Each path below is one point turned by a fixed rotation once a step. After each direction that follows a path, write how fast that rotation turns it, in deg/step (0 if it stays still).
Each turn is a multiple of 5 degrees from 10 to 175, or 0.
Each row of a path follows its step; steps can be skipped.
Path 1:
step 1: [  7.7  21.3  -9.4  -1.3  16.6 -13.1  30.3  18.5 -10.0  -1.2 -22.2   3.5
 -25.1  39.0 -23.0 -15.6  -6.1   3.5  14.2  23.1  -7.4   2.4   4.9 -10.8
  -2.2   0.4  15.1 -13.8 -70.5  10.9 -21.3 -18.6   8.2   6.7]
step 2: [ 17.4 -17.4 -10.0   5.4  13.1 -16.4  -2.0  28.0  27.3  -9.3   2.5 -26.0
 -35.7  33.9 -28.8   1.0  10.7  -4.7  19.7 -17.9   4.6  26.1  -3.0  17.5
  32.6  25.7  10.2 -12.1 -21.6  27.1 -23.1 -14.7   3.9 -23.9]
step 4: [-12.8   8.1  -1.2 -20.7  14.8 -25.0  33.0  -6.2  20.6  46.3  -3.3 -34.9
   3.3  32.3  -8.8  -3.7  -9.6 -10.3  -1.2   1.9  19.9  21.8 -17.4 -16.4
   8.9  13.7  20.1  -5.3  -9.3 -18.3 -50.9 -12.1   8.4   5.4]
step 5: [-12.4  25.3   8.7  19.7  20.8   2.3  28.2   0.9  46.0 -17.7 -35.7 -11.7
  -7.2  28.5 -31.1  35.4 -31.1   7.9   0.3   7.6   1.7   2.2  -1.1   5.3
  -1.5  15.1  22.2  13.0 -15.0   1.4 -23.8  -8.9  33.4   2.2]
step 6: [-19.9  -7.7  -7.6  -6.7  -9.2  22.1  54.9   8.9   4.3   2.8 -12.1 -34.8
  -2.4  38.5   0.3  29.3  -4.7  -0.7  18.0  12.3  17.5  18.9   1.0  16.8
  -0.6  11.3   7.8  -9.7 -35.3  18.9   5.0 -22.5  -7.3 -32.7]
step 8: [-11.6  25.4 -34.0   0.0   9.3  10.7  26.9  -3.4  15.5  -6.9  10.9 -26.0
 -28.2  23.8 -12.5  -0.5  -0.9  27.6   4.4 -29.2 -15.7   9.4 -10.5  -8.6
  -3.9   6.4   5.1 -41.6 -18.6  13.9 -50.3 -24.3  -8.1  15.9]
step 12: [  7.9  -3.6 -23.3  21.5  37.5   2.1  15.2  -9.3  21.1   3.0   2.5 -49.7
   6.4  42.5  -4.3   3.0 -11.5   1.1  -6.5   0.4  -4.9  28.2 -37.5  16.4
 -12.1  -9.9  31.8   5.8  -3.5  13.3 -19.2 -13.4  17.8 -23.6]
step 13: [  3.1  32.1  -2.0   2.0  25.0   0.4  49.9  24.1   7.1   1.9 -10.6 -31.2
 -13.8  32.4 -37.6 -10.4   4.4  16.9  -5.6  19.7  23.2 -19.1  -1.3   0.6
 -35.7   2.9  23.7 -19.3 -19.6  -5.7  -9.0  -2.1   1.8 -16.9]
step 14: [ 11.6  12.4  24.2   0.1  31.8  -9.2  25.0  26.4   8.0  -4.8  -4.8 -18.0
 -22.5  22.8  11.1  -1.9 -19.0  -1.8  -2.8   6.3  12.6  16.4   0.2  -8.5
  28.7  32.0   2.8 -25.3 -41.9  16.5 -28.1 -42.6  -1.6 -17.4]
step 15: [-10.0 -12.2  -3.8   7.8   3.1   5.3  23.3  -7.9  42.0  -7.5 -22.5 -30.5
 -55.1  -5.4 -26.3  -3.0  -6.4  16.2  -3.2 -31.7   7.4   1.8   2.9   1.4
  13.6   9.9  31.8  -0.1 -33.2  31.3  -7.7  -5.1  -6.3 -17.3]
step 16: [-40.4 -18.9 -12.0   1.4  -1.1 -17.5  39.2 -24.8 -15.6  28.6  -7.2 -33.8
 -16.3  33.7 -22.2 -16.4  -5.9 -22.4   3.9  -4.2  -5.8  -5.8 -15.9  -0.7
   1.9  -0.1  18.1 -16.3 -32.0  15.7 -21.2 -26.1  10.8  11.0]
[ 14.6   3.6 -13.5  -4.8   4.8  -0.3 -10.4   7.1  -4.6  -2.7  -1.0   5.7
  -6.9   9.6  -5.8  -1.4  12.3  -7.3   2.8   4.7  -0.8   8.8 -12.2   2.5
   4.4  -8.6   1.2   7.5  -2.1  -7.1  -1.7   9.4  -4.0   6.1]
40
[-11.2   6.0  -1.2 -12.0  -6.7  -0.4   3.0  -2.6  15.9  -5.5   7.8   6.0
   9.9   9.3  -0.4   9.6   3.3 -10.8  12.3  -8.7  -2.4   2.5   8.2   1.2
  -0.6   5.0  -2.0   5.9  -4.1  -6.1   0.3   2.1  -4.3   7.6]
25
[ -0.2  -1.3   1.9  -5.0   3.7   0.5  -2.6  14.9   1.4  -1.3   2.6   2.2
   5.4   4.8 -16.7   7.2  -1.9   7.2   1.1  19.6  -5.8  -3.1   3.7   4.7
   3.2   7.1  -6.2  -8.8   0.0  -2.0  11.4  -6.5  10.1   4.0]
90
[ -5.1 -19.7  -3.7   0.5  -5.2  -0.1  -3.0 -10.4  -1.8  -9.3  11.6  -5.1
  -4.0  -0.5  -6.4  -6.3   5.2  -6.0  11.7   2.3  -0.8   7.1   1.4   2.3
  -3.7  -7.5  -2.9  -6.9  -2.8   7.8   1.6   6.4  13.5  -7.6]
80
[-10.3  -2.7   4.8   1.6 -10.5  -9.6 -13.9   7.3   1.4   7.2   2.9   6.0
 -10.1   0.1 -10.5  -9.3   5.9   4.3  -0.5 -14.2  -6.4  -2.7  -8.9  -8.4
   5.2   5.5  -1.1  -3.0  -6.6   3.7   1.7  -8.3  -5.4   2.2]
55
[  8.8  -4.1   3.1   7.2  10.5  -0.9 -15.6   6.3  14.3   3.9   8.1  -6.3
   6.0  -3.4   5.7  -4.3  -5.0  -9.3  -0.6  -4.1  -4.3  -0.1   0.1   5.0
   5.8  11.5   5.8  11.9   2.6   1.4  -2.6  -0.7  11.7  -5.4]
145
Path 2:
step 1: [ -0.6  32.0  22.2  36.8 -24.7  -2.7  -4.5   8.8  27.0   9.2  -2.4   5.8
  -7.2  13.2 -20.3 -23.9  28.0  22.6   5.1 -20.6  21.7  13.0  20.6  -3.8
  13.3 -12.9   8.7  24.9  -0.4 -19.1  17.1  -7.7  -6.1 -40.0]
step 2: [ -9.9   7.2  26.1  17.2  -5.2  10.0   1.4   3.9  19.5 -43.0   9.0   2.1
  24.1 -30.0   5.5  -6.2  10.4 -35.1  11.0 -35.1  10.6 -14.7  23.4 -11.8
 -10.5   0.0 -26.6 -20.8  -1.4  -7.1 -16.2  13.9 -15.0 -24.8]
step 3: [ 21.4 -10.7  22.0  17.5 -22.5  13.4   2.6  -6.9  41.5  -1.1 -14.7  -8.4
   6.7 -24.0  -7.5 -25.7 -27.0   0.8  25.2  25.4  25.9  20.4   6.1  -4.2
  26.8   2.6   6.2 -18.8  15.0   4.6  34.0  15.1   0.0 -14.1]
step 5: [ 13.7 -22.0  23.9  25.1 -19.7   0.1  17.1   5.7  24.5 -43.4 -19.0  -8.4
  13.4 -12.8  15.8  -4.0  14.0  -0.4  20.5  24.0   9.8 -32.9   1.7 -16.6
 -36.7  -2.5  -9.2 -17.2   1.5  11.2 -17.7  22.2   4.2  11.1]
step 6: [ 13.6 -29.6  25.1   0.0  -7.5  15.8 -40.9  10.7  41.2   0.5   0.6 -13.3
   0.8  14.3  -9.4 -32.9  13.8  31.2  15.2  23.7  -5.2  21.5  -3.7   1.8
  -6.6  15.6  16.6   9.5 -23.7   1.5  26.7  18.1  -1.6   8.0]
step 7: [ -2.3   7.5  36.6  -0.7  12.7   0.2  -0.5  11.5  -0.6 -34.4  -2.1 -15.6
  34.2  44.9 -20.9   4.8  24.5  24.1 -23.7  -3.0  28.1 -17.2  -0.7  -9.5
 -16.3   3.9  -8.1   9.2   1.1  23.2  -6.8  13.2 -17.1 -19.9]
step 9: [-11.8  17.1   9.5  -7.1   5.1  25.8 -43.2  11.5  30.6  -0.4  19.8 -15.1
  18.7  -6.8 -38.2 -27.1  13.3   0.0 -11.2  13.4  13.1  28.3 -10.2  -1.3
   0.7  28.2 -20.7 -11.4  -9.1   1.8  -0.6 -12.5 -26.9 -12.2]
step 11: [-18.5  13.2  10.0  35.0 -42.6  20.7  -0.2  -8.0  34.2   7.4   7.2  26.7
  -2.0 -19.1   4.6 -28.8  37.7   3.7   5.8  13.8 -14.3  13.4 -15.3   1.7
 -10.3  -1.0   5.7  -8.3   1.2 -29.0 -15.7  10.7  -5.4 -12.8]
step 12: [ 26.8  -2.5   7.9  13.4 -11.8 -13.9 -16.0  37.5  35.3  -0.4  14.0 -16.4
  21.1   2.1  -4.2 -18.6  37.0 -28.4   0.9 -10.4  13.2 -14.7  -0.4  -9.1
  21.4  28.7 -29.8 -23.9   5.7   7.1  10.2  -3.0  -1.5 -24.1]
step 13: [  8.8  -7.5  22.8  22.1 -14.2  24.5   1.2  -9.3  22.9 -11.6 -10.6  16.1
  32.1  18.7  28.8   5.1   7.0  13.3  16.0  -8.7   3.0  -4.8   0.9   1.5
  35.4 -16.0  17.1  -9.5   7.1   1.9   7.0  45.6   9.2 -44.6]
step 14: [-27.1  19.3  55.6  35.7 -19.7 -13.3   2.9  12.0  13.8  -9.9  -7.2 -11.7
   7.8 -10.3   3.5 -29.3  14.3 -18.1  -1.6   2.8  32.3  -2.6 -18.3  -5.7
   1.3  14.1  11.4   9.9 -24.7 -27.9   6.7  11.0   5.5   0.1]
[  4.4  -6.4   5.3  14.0  -2.5  -6.3   8.7  -2.3   4.2   4.6  11.5   0.8
   4.1   4.2   6.6   3.1   2.3 -21.2   5.6  -1.4  -2.3  14.6  -2.9   0.1
   0.6  -2.8   7.3  -5.8   6.0  10.4   1.1   1.8   5.8  -0.7]
40
[  1.2   6.9   4.1  -0.4   2.8 -18.0   8.3   8.0   1.7  -2.3  -2.1  -8.7
   3.3   0.0  -1.4  -6.2  -8.4  -3.5  -8.5  12.4   9.4  -9.4  -4.3  -4.1
  -3.6   5.5  -5.4  -1.7  19.0  -1.3  -1.4  -4.1   4.3   0.5]
155
[ -1.9  -0.3   2.1   0.1  -1.5   2.2  11.7   4.0 -12.2  -8.4  -8.8  -6.8
   3.6   2.1 -11.5   4.6   8.8 -11.7  -5.7  -7.6  -5.2  -3.0   3.5  -0.5
   3.6  17.5  -2.3 -11.0  -6.3   3.1   3.9  -0.1  -8.8   6.4]
145
[ -3.8   8.8  -6.3  -3.3   2.3   6.3   5.0  11.0   0.8   8.5   5.3   4.3
  12.6   4.6   3.8   2.9  12.0   5.9  -1.9   6.3  -1.8   2.4 -19.5   5.0
  11.4  -0.3  -7.0  -7.6  -2.7  -1.9  -7.7   0.6   5.8   5.2]
25
[  3.7   7.1  16.7   4.8   8.0  -0.5  13.1  -9.7  -5.6   7.4  -8.2   2.0
  -5.6   7.0   1.2   2.6   4.8   8.8 -10.0  -0.5  -2.6  -3.5  -5.4   2.1
   4.8  -9.5   9.4   3.5   0.4   5.0  -2.6  -4.5  -9.6 -10.4]
115
[  5.9  13.8   5.5   1.6   7.3   0.8   1.8   4.4  10.8   5.8   2.6   5.1
   5.4  -4.9 -15.0  15.8  -6.0  -0.7  -1.7   2.7  -6.6   2.9  11.5  -6.9
  -1.0   5.6   3.3  10.4  -4.4   0.6  -8.8   5.2   6.1   5.0]
45
[ -4.2   2.4  -3.8  12.6  -8.9  -6.4   8.5  -2.8 -13.0 -14.8   3.0   8.3
  -1.5   0.8   0.8   5.3   8.2   3.3  -1.4   5.5   9.4   6.2   4.0   4.1
  -4.9   1.1  -1.3  10.8  -6.1 -11.2  -9.3  -4.1   8.8  -3.2]
115
[  2.3  -7.4   2.0  -3.2   7.7   8.1  -3.9  -3.4   0.0  -2.6   3.1  -7.1
   1.2  -4.4   4.9  13.2  14.9 -10.1  -8.7   7.5   9.0  -7.8  10.7  -0.1
   7.0 -14.2  -7.5   4.5   7.1  -2.6   1.3   1.4  -1.3   7.3]
140
Path 3:
step 0: [ -7.4  37.1   2.0  -4.1   3.2 -20.8  -2.5  20.6  -9.6  -1.6   1.7 -13.3
   3.1  25.8 -22.9   1.4 -33.4  15.6  -9.7 -30.4 -16.5 -18.9 -34.8  13.4
 -37.7 -18.6  13.1  34.0  15.1  16.9  -9.2  -8.6   9.6 -11.5]
step 2: [ -1.6 -20.9  11.3  -1.2  11.8  27.0  -5.0  25.5   8.6  -7.9   7.7   2.3
  -8.1  35.1   8.1  -1.7 -10.1  -2.1  15.3   5.4 -21.8  14.1  21.2 -22.8
 -38.6 -19.0  -2.4  25.7  -2.9  29.1  34.3 -29.3 -23.7 -17.9]
step 3: [-29.0  23.9 -20.6  35.1  11.4   3.0   0.1 -11.7 -30.4  15.0 -10.8 -12.9
  22.1 -21.4  -5.0  10.0 -19.3  23.0   8.1 -43.8   4.3  10.0 -14.6   0.7
   4.6   0.9   4.9  22.8   4.3   2.1 -32.5 -26.2  -7.2  20.5]
step 5: [-37.5  12.6   8.3 -22.4   9.4  15.7  10.7   6.0  14.0  -5.9   5.8 -10.9
  18.0  32.2  13.7 -35.0 -23.0  36.4 -14.7  -4.8  -6.4 -25.3  17.9 -10.5
 -25.6 -16.9   9.4  33.8   6.4   2.4 -18.0 -10.6  -1.2   8.7]
step 6: [-22.9 -13.6  -5.4   1.7  22.6   2.4   3.9 -10.9 -19.4  27.4   7.1   0.6
 -20.4   6.2 -34.9  48.4  -3.4   0.6   9.5 -22.1   9.6  19.1   2.9   2.8
  15.7   7.5  16.9  -0.4 -25.6  50.3 -11.2 -16.2   9.7   3.0]
step 7: [  8.4  -7.3  20.4  -5.1 -22.6   3.1 -18.8  -7.9 -23.9 -16.3   8.3 -14.2
  16.8   8.9  15.8   2.8  -3.4 -31.7  10.4 -35.7   3.6 -17.9  34.9 -12.2
 -39.3  -6.4 -19.1  18.8  11.2  -3.8  17.8 -23.4 -35.5   1.8]
step 8: [-38.1  22.7 -25.8  34.4  39.2   7.9   8.2 -23.1   4.2  16.3   3.3  12.9
   5.1 -10.7 -10.4   0.9   3.4  25.8  -6.5   0.0 -11.1 -25.6  -9.1 -10.0
 -13.8 -20.9  12.7  33.3  -0.3  -0.3  12.3 -20.3  26.5   7.4]
step 11: [-14.6 -23.9 -35.6  10.5  24.0   6.0  -9.2   3.2  -9.2   8.3  37.3 -36.4
   8.2   3.6  -6.2  39.5   0.8   2.5   5.9 -29.6   4.9   9.1  -5.5  -8.2
 -21.0 -20.6  18.4  23.6  16.4  16.2  -7.5   6.5  32.3  -8.7]
step 13: [-15.0  45.2  -7.2  -9.5   6.7   1.3  17.5 -10.3  20.6  20.3  -7.1  -9.4
 -12.9  24.0  10.9  12.9  34.9  11.5   1.0 -10.8 -12.6 -14.0  11.5  -8.2
 -23.6 -38.8   6.9  33.2  -9.0  28.2  30.6  13.6   1.3   2.2]
step 14: [-15.9 -25.6  -8.9  -7.0   1.9   5.7 -12.3  22.1 -31.9  -9.1  -2.7  -2.4
  19.2  -3.0 -43.2  28.8 -17.8  29.5 -27.2 -25.8  28.5 -21.8  17.2 -22.6
  19.7   5.3   3.0  22.6   4.3   2.7  -9.4   1.6  -6.2 -14.0]
step 15: [  1.8 -15.7  22.1  13.0  18.5  10.4  31.4 -23.9 -14.5  -5.2  42.0  10.5
   4.9  25.5   9.2   0.2  16.0 -10.1  31.6 -21.3  -6.7   1.6  24.9  12.5
   9.3  -8.7  11.7   0.1  -6.4  -6.2  47.5 -17.7 -14.2  24.3]
[  0.3  -2.2  -3.1  -5.3  -2.9  -4.6   1.0  -7.1   6.0 -10.5   6.1 -14.1
  -3.4   7.3   8.0  -2.6  -8.6   2.5   4.6   6.6  10.2   9.8  -3.3   6.2
   1.0  11.8  15.6   5.4   3.7   0.8  -6.2   1.8   6.9  10.6]
60
[-17.5   4.2  -0.8   7.7   7.9   6.8   3.3  -9.8  -2.8   3.1  -3.6   7.5
  -4.0  -4.9 -10.1 -10.2   3.3  -4.9  -3.6   7.1   7.8  -0.8   2.8  -0.9
   7.7  10.8  -1.0   0.0  -6.0  -8.3  -3.7  -0.9  -5.0  15.4]
160
[ -7.0  -3.0   3.9 -17.7   0.6  -2.8  12.1   8.0   4.2  11.6  -8.0  -0.4
  -5.0  15.2  -4.1   5.1  -8.8   6.2  -3.9   5.9  -0.3  -6.4   7.4  -6.4
  12.2   3.0   0.4  -1.8   3.6  -1.1   2.2   7.4  -1.1  -2.1]
85
[ -1.0  -7.2  11.6   3.6 -10.5   4.1   9.3  15.2   9.3   0.4  -6.3 -13.2
   9.6  -7.8 -11.2  -5.7  -2.9  -3.8   3.9  -1.0  10.3  -8.3  -6.5   1.5
  -6.6  -0.5   1.8   4.1  -3.9  -3.6  -0.5  -6.4  -2.7   1.6]
155
[  1.8   2.4  -4.9   5.4  -2.4  -5.1   3.0   0.9   3.5 -13.5  -4.4  19.0
  -5.7  -3.3 -13.7   4.9 -13.7  -3.8   6.4  11.0   1.7  -5.1   1.4  -0.1
  -2.9   2.0   8.0   0.2   2.4  11.2   6.0  -5.6   4.5  -6.5]
175
[ -0.4   3.7   7.5  -4.1   4.8  -6.9  -3.4  -4.5   1.5  -7.6  -5.8   9.1
  13.6  17.2  -2.7  -8.7  -8.7  -1.0   0.7  -6.0  -5.3   6.4  -3.4   5.2
  -3.6  -8.1   5.8  -0.8  -6.6 -16.3   4.0  -5.3  -6.9   0.3]
145
[  2.0   3.4  -5.7 -10.0  -7.3   1.3  -0.2   1.2  -6.3  -0.8 -14.9   2.9
  -6.4  -4.4  -2.8   3.7   7.7   0.1   1.5 -11.1   3.6  12.9  -8.0 -13.3
  -3.2   5.8  11.8   5.2  -1.1   3.2  -0.6   0.6 -16.7  -0.8]
100
